(in the rows, 100 means zero)
A state moves one step at a time under one of 8 hidden systems, and each row is a state written as 18 numbers. Each run below is a few steps of one system.
Dek, seq 1 (8 x 18):
[[128,99,96,78,88,99,144,130,134,96,82,102,115,100,120,80,87,38],
[69,65,77,72,74,96,50,116,73,126,98,93,130,133,91,82,93,106],
[91,106,101,116,83,111,91,74,98,40,105,76,84,108,102,92,168,94],
[103,106,99,122,56,74,128,142,115,80,74,110,77,99,77,135,70,121],
[121,114,109,128,117,102,57,105,63,139,137,99,82,84,90,90,96,147],
[123,141,90,84,145,72,130,82,114,87,102,89,95,55,113,107,117,71],
[72,82,95,69,100,92,80,106,139,135,87,136,129,101,114,137,59,103],
[117,83,122,111,99,153,72,87,112,105,129,102,110,115,134,59,131,75]]
lebul, seq 2, 8 rows:
[[87,95,124,78,98,118,102,62,161,87,84,116,139,122,107,101,128,73],
[124,70,111,90,61,120,102,127,125,99,99,100,101,132,121,57,113,53],
[92,66,67,86,81,96,67,129,48,106,116,74,78,111,119,70,108,90],
[54,87,63,107,108,108,90,88,59,65,103,86,79,80,124,139,105,118],
[98,123,100,137,89,114,122,113,124,65,97,120,87,64,118,157,78,114],
[144,144,114,117,86,81,81,138,132,127,113,122,110,69,91,108,77,113],
[103,125,99,67,115,70,48,84,113,140,112,103,145,96,79,87,118,109],
[65,82,107,65,106,114,87,54,135,88,87,104,140,128,107,96,134,77]]
lebul, seq 3, 8 rows:
[[71,71,91,88,116,141,66,79,62,115,116,88,137,119,112,68,106,94],
[73,102,81,114,86,131,126,92,78,33,87,71,116,101,108,99,124,77],
[101,95,101,142,39,106,107,147,98,72,91,105,76,112,89,117,84,124],
[131,126,103,126,97,69,60,111,87,109,130,97,55,75,91,108,120,141],
[86,121,85,62,126,41,89,73,125,107,89,107,96,76,92,142,112,113],
[94,81,128,83,119,116,103,74,163,125,94,141,113,108,125,121,85,89],
[141,100,105,86,109,122,111,117,115,120,115,96,123,97,129,51,98,43],
[75,77,66,75,87,105,81,124,53,110,96,76,143,119,96,69,86,82]]
Bos, seq 4 (8 x 18):
[[123,93,77,63,129,85,71,108,87,139,128,92,94,77,137,73,104,67],
[71,96,64,65,129,114,100,94,100,97,97,99,148,75,139,113,83,61],
[92,104,97,126,79,162,92,119,100,70,109,98,148,95,129,93,95,77],
[123,128,80,121,62,100,114,149,75,63,98,70,115,89,88,72,105,78],
[78,121,66,98,80,68,68,119,54,91,97,76,120,92,61,107,101,132],
[86,112,92,90,80,78,28,84,113,89,117,95,102,98,97,109,154,122],
[110,92,81,72,70,65,63,131,146,107,106,117,78,86,136,124,109,83],
[109,74,77,82,109,104,67,134,85,148,126,109,96,83,145,91,65,84]]
Dek, seq 5, 8 rows:
[[49,59,78,69,100,108,49,74,94,100,107,103,104,113,130,117,121,105],
[99,94,106,133,67,141,123,108,120,40,97,99,85,99,132,108,121,77],
[112,108,88,126,63,102,108,163,69,105,95,94,112,97,76,92,54,113],
[101,142,92,107,124,87,66,81,58,100,121,72,121,80,68,82,129,128],
[102,136,111,87,112,66,121,74,155,81,79,115,106,82,84,140,115,102],
[120,77,134,100,92,105,77,111,141,155,109,141,89,118,108,104,71,116],
[138,87,97,83,118,102,100,104,88,118,124,82,76,100,131,46,123,56],
[59,75,50,53,88,69,106,112,89,79,76,85,104,100,116,120,95,73]]
zar, seq 6:
[[124,113,100,136,89,141,133,145,100,93,104,109,116,77,123,98,54,78],
[151,151,127,142,96,102,117,116,93,100,110,89,110,90,62,67,103,108],
[84,123,118,96,90,89,100,73,111,86,77,91,150,128,40,89,122,117],
[65,56,129,100,81,120,95,70,124,100,84,120,95,155,90,111,107,124],
[108,62,116,90,120,87,133,76,115,103,95,105,28,118,123,104,111,92],
[91,96,69,75,152,67,130,91,57,115,97,83,69,74,106,112,78,99],
[72,111,73,112,135,137,85,88,58,89,121,90,125,62,126,116,89,104],
[112,121,103,129,88,151,122,121,121,70,105,107,137,77,130,101,86,66]]
Daf, seq 7 (8 x 18):
[[86,128,92,118,124,107,115,100,110,93,97,121,112,53,113,158,60,119],
[135,125,130,100,116,90,65,98,139,151,121,131,111,85,96,100,93,118],
[133,128,92,63,112,70,112,108,120,108,97,84,129,87,98,64,118,48],
[69,56,83,56,93,102,107,106,92,122,76,97,136,137,95,82,72,75],
[79,58,110,105,67,137,69,82,102,75,107,95,93,142,116,82,143,97],
[104,92,85,134,65,111,125,136,87,51,98,89,52,89,124,117,98,92],
[94,106,86,124,102,85,72,119,54,118,117,99,72,78,86,125,73,156],
[97,151,96,105,137,95,77,68,108,88,117,101,122,52,101,127,124,116]]
mon, seq 8 (8 x 18):
[[110,86,103,108,72,127,84,138,77,128,105,96,139,127,84,56,70,97],
[136,133,101,101,102,93,118,95,95,71,107,67,101,94,92,53,149,64],
[57,101,67,92,59,75,96,111,97,47,72,84,108,104,85,136,115,108],
[117,86,128,128,59,96,57,115,116,113,116,117,61,124,91,100,116,140],
[129,105,77,100,119,83,110,124,93,101,121,97,46,55,149,111,94,78],
[68,98,59,69,115,77,55,105,62,131,109,93,132,86,95,113,79,119],
[116,135,127,119,111,132,59,78,129,107,128,113,141,86,104,89,128,104],
[100,105,83,116,74,138,132,140,107,66,91,99,133,86,128,103,72,60]]
Bos, seq 9:
[[47,69,75,67,116,95,66,70,105,101,102,111,92,94,133,144,107,110],
[117,87,108,119,97,140,89,106,128,89,126,117,75,81,166,109,109,75],
[135,122,80,108,114,101,142,144,84,106,104,93,99,61,118,92,56,67],
[87,133,93,108,130,119,96,93,57,112,106,85,162,82,72,88,77,115],
[94,133,112,101,76,106,84,79,129,61,89,91,153,110,74,91,147,94],
[98,88,96,97,27,74,84,148,125,90,80,108,98,127,82,108,97,107],
[107,68,87,88,89,76,57,117,59,135,120,86,61,121,96,71,108,116],
[76,87,69,56,139,71,88,65,91,95,106,87,75,82,133,115,130,84]]
nunop, seq 10:
[[113,156,108,100,122,94,107,92,131,107,95,111,159,69,77,112,88,99],
[146,104,135,100,107,108,136,109,149,126,97,123,105,104,108,77,85,66],
[123,67,114,97,75,106,112,124,81,122,98,86,88,145,84,41,96,82],
[54,62,95,78,95,105,89,65,72,89,85,78,110,148,77,82,127,109],
[45,67,96,98,99,112,86,70,113,86,90,121,84,108,120,156,96,129],
[111,110,97,141,101,109,83,112,90,89,128,110,49,63,129,135,98,130],
[127,147,68,103,122,66,107,119,67,91,115,73,87,48,100,96,108,93],
[108,144,90,75,113,73,110,112,113,119,85,100,164,80,70,98,76,89]]
kufud, seq 11 (8 x 18):
[[103,90,92,132,91,102,82,102,78,74,124,94,30,86,128,118,126,123],
[126,132,70,104,108,73,115,141,96,96,108,99,75,44,126,123,76,86],
[106,137,97,107,121,111,70,109,103,131,117,117,151,61,102,117,65,117],
[125,126,133,96,111,118,82,76,153,112,113,115,142,100,102,77,130,80],
[104,74,112,66,60,83,93,115,146,120,76,112,122,145,87,79,101,78],
[73,72,88,73,82,75,65,88,66,106,94,77,96,142,69,77,131,119],
[63,95,74,92,95,82,116,75,84,40,83,75,75,98,103,124,137,97],
[80,89,86,130,78,109,97,120,98,74,103,114,58,82,127,155,81,129]]
Daf, seq 12, 8 rows:
[[124,146,98,83,89,66,127,123,140,95,78,104,141,84,75,104,89,76],
[86,76,99,51,86,58,78,99,119,141,78,108,120,137,70,90,94,102],
[81,68,94,64,93,91,95,67,116,74,91,85,82,130,119,87,157,70],
[86,47,89,103,96,115,137,110,82,85,92,100,46,114,137,112,79,85],
[107,88,106,141,113,125,76,97,47,110,135,91,56,96,108,90,102,138],
[109,152,94,139,126,125,121,96,74,68,115,87,117,52,101,112,97,106],
[106,130,116,114,104,105,101,115,122,132,94,128,146,84,76,122,51,126],
[127,130,122,81,87,73,73,93,147,116,99,105,133,110,70,76,134,93]]
nunop, seq 13 (8 x 18):
[[113,115,98,108,109,90,120,136,85,142,95,111,119,86,76,107,31,117],
[124,121,139,121,143,130,131,63,87,114,109,93,118,106,74,60,106,102],
[91,62,100,73,121,88,163,92,98,116,69,102,78,123,99,97,66,79],
[84,79,122,134,89,124,102,101,65,116,96,104,96,133,63,97,70,151],
[83,94,111,106,149,102,126,38,80,82,101,88,57,100,100,112,126,121],
[87,92,78,93,114,67,116,120,80,122,89,110,67,79,98,144,47,128],
[122,143,121,139,136,114,95,87,69,121,124,97,110,74,73,93,90,141],
[116,110,98,74,160,82,157,77,100,118,90,96,94,79,107,95,83,72]]
mon, seq 14, 8 rows:
[[96,91,64,95,105,90,52,117,44,113,132,76,78,85,117,84,109,110],
[98,144,86,120,117,108,52,90,78,86,134,87,119,57,107,111,125,120],
[103,136,93,135,74,128,82,141,104,86,110,109,142,67,104,119,73,108],
[144,124,100,112,64,97,91,160,98,114,108,92,127,96,87,59,84,82],
[120,124,72,72,75,61,90,124,107,77,96,73,115,90,96,74,137,62],
[73,95,78,83,46,81,48,111,119,66,95,94,106,113,103,115,142,102],
[111,78,99,125,60,118,52,122,106,88,128,108,59,102,137,102,125,108],
[110,96,64,111,106,102,78,133,49,101,132,82,66,67,138,96,94,96]]
zar, seq 15 (8 x 18):
[[116,92,103,95,109,79,145,129,110,136,83,121,81,92,97,119,35,102],
[122,126,113,115,151,105,77,68,64,129,135,88,96,78,91,78,116,125],
[68,103,84,68,109,119,112,78,108,76,81,87,166,105,106,90,112,58],
[97,64,114,133,66,145,110,134,88,110,97,113,96,130,105,91,56,109],
[144,122,121,126,103,88,124,92,96,76,112,79,49,97,90,71,144,97],
[65,116,76,73,105,58,122,89,87,84,63,85,127,100,58,124,89,114],
[66,77,116,128,103,142,65,74,101,102,113,124,95,106,114,137,94,144],
[128,101,117,91,118,106,139,88,151,89,99,114,77,87,141,103,112,55]]
kufud, seq 16:
[[80,107,103,124,118,116,157,71,63,59,81,75,92,108,72,99,104,112],
[99,90,126,143,110,128,154,91,96,82,91,114,60,102,101,125,71,124],
[139,97,120,124,136,108,134,106,78,136,118,108,51,85,108,88,65,111],
[117,107,98,85,157,105,145,94,81,136,100,98,118,80,107,80,60,73],
[83,83,119,99,130,157,120,77,94,119,98,108,151,116,104,79,74,84],
[113,71,132,118,89,151,126,91,99,95,99,94,104,143,102,49,109,75],
[107,79,102,108,76,102,147,124,64,91,79,76,88,136,70,62,85,90],
[82,105,100,127,118,105,141,84,41,83,87,77,92,108,59,97,86,132]]

Which system made each run below?
seq 17:
[[90,90,86,92,88,88,134,92,125,44,82,94,61,95,128,125,128,69],
[64,51,91,93,80,88,71,106,73,119,96,104,67,131,92,116,85,140]]

mon
seq 18, 2 rows:
[[91,82,99,78,115,119,68,103,132,143,113,134,130,88,142,118,69,88],
[148,93,108,92,109,114,91,125,106,140,127,103,101,95,132,52,93,61]]

zar
seq 19 (2 x 18):
[[89,95,94,101,74,132,140,110,108,51,77,86,135,118,108,82,106,53],
[92,73,106,107,56,96,108,106,76,78,84,78,81,153,65,69,124,110]]

mon
seq 20:
[[143,148,116,109,140,73,119,104,108,136,110,109,100,64,79,100,75,112],
[96,125,89,61,110,70,113,108,139,117,77,115,151,83,92,120,70,79]]

mon
seq 21:
[[100,140,92,78,143,88,94,65,130,92,107,103,128,59,116,119,125,83],
[87,91,107,76,75,111,105,114,155,108,75,126,155,117,104,108,75,72]]

lebul
seq 22, 2 rows:
[[109,84,101,126,81,90,134,108,77,65,94,81,28,115,95,99,114,111],
[95,101,85,99,112,49,96,98,68,110,101,93,42,88,82,126,96,145]]

mon
seq 23 (2 x 18):
[[117,155,97,111,138,99,130,88,73,91,101,75,139,69,71,79,102,95],
[106,109,114,77,117,87,157,96,137,114,66,116,131,105,80,105,63,77]]

nunop
seq 24 (2 x 18):
[[144,88,105,107,73,89,95,123,100,93,116,84,46,112,116,60,136,78],
[79,94,56,94,111,87,122,119,31,88,95,66,90,86,97,98,78,98]]

Daf
seq 25, 2 rows:
[[65,67,80,69,143,114,102,82,68,139,98,102,122,103,115,102,59,96],
[89,80,104,109,122,162,103,70,83,79,118,87,114,105,138,74,123,70]]

kufud
seq 26 (2 x 18):
[[101,59,99,63,119,67,124,90,83,136,85,92,66,133,88,75,89,92],
[55,58,103,86,141,123,116,43,85,100,91,102,82,117,117,116,102,106]]

Bos
seq 27:
[[71,86,98,94,140,107,95,59,40,116,105,74,103,119,74,77,106,125],
[83,89,102,104,116,129,157,68,106,49,83,92,86,101,126,110,113,69]]

kufud
seq 28:
[[113,139,71,106,68,71,79,155,107,89,104,100,113,58,102,127,82,103],
[111,154,105,110,101,85,51,98,118,113,116,111,137,70,77,118,110,133]]

kufud
seq 29:
[[103,119,123,156,78,134,66,101,110,85,122,118,96,89,101,124,107,142],
[138,157,96,117,87,64,107,134,121,89,103,102,97,57,87,119,96,105]]

Daf
seq 30, 2 rows:
[[105,100,119,125,100,117,96,77,55,92,110,72,95,131,61,54,134,122],
[61,83,91,91,80,99,129,74,102,42,66,81,101,129,86,112,130,90]]

zar
seq 31:
[[112,88,112,88,87,88,65,126,140,156,105,139,106,103,107,117,63,115],
[115,115,98,78,142,109,65,72,103,123,132,93,125,78,126,72,130,76]]

lebul
seq 32, 2 rows:
[[95,93,117,128,102,93,131,74,73,71,90,83,46,123,68,100,123,133],
[60,103,91,95,125,84,135,55,98,61,76,95,80,92,92,146,111,116]]

zar
seq 33, 2 rows:
[[94,102,126,74,108,88,110,48,147,85,80,102,116,128,81,93,145,87],
[99,52,110,85,67,85,81,123,135,130,94,130,62,128,119,116,82,106]]

nunop
seq 34, 2 rows:
[[94,96,91,100,51,121,126,136,111,66,74,89,142,121,95,82,90,64],
[91,98,124,117,51,114,106,91,131,53,78,97,108,139,75,95,140,99]]

nunop
seq 35, 2 rows:
[[137,125,92,114,87,103,46,128,86,106,142,86,98,76,116,70,128,94],
[91,113,62,53,107,84,87,102,101,88,97,78,145,84,116,84,121,49]]

nunop
seq 36 (2 x 18):
[[128,86,103,141,91,125,123,143,79,106,117,107,52,87,127,99,61,105],
[116,120,74,81,135,60,104,112,48,133,109,74,97,76,79,78,83,104]]

mon
seq 37 (2 x 18):
[[78,114,76,94,106,79,140,104,52,86,72,69,120,100,54,98,78,111],
[85,95,139,145,104,127,116,72,90,98,93,113,89,126,64,113,88,154]]

lebul
seq 38, 2 rows:
[[94,117,110,101,140,85,89,65,129,116,109,128,82,69,111,150,94,132],
[138,112,139,110,115,119,103,98,158,134,112,137,107,89,121,101,83,91]]

Bos
seq 39:
[[95,126,112,105,157,118,81,43,89,101,125,93,116,79,104,94,136,111],
[104,125,108,97,81,95,124,105,168,72,77,123,125,87,108,135,98,77]]

Bos
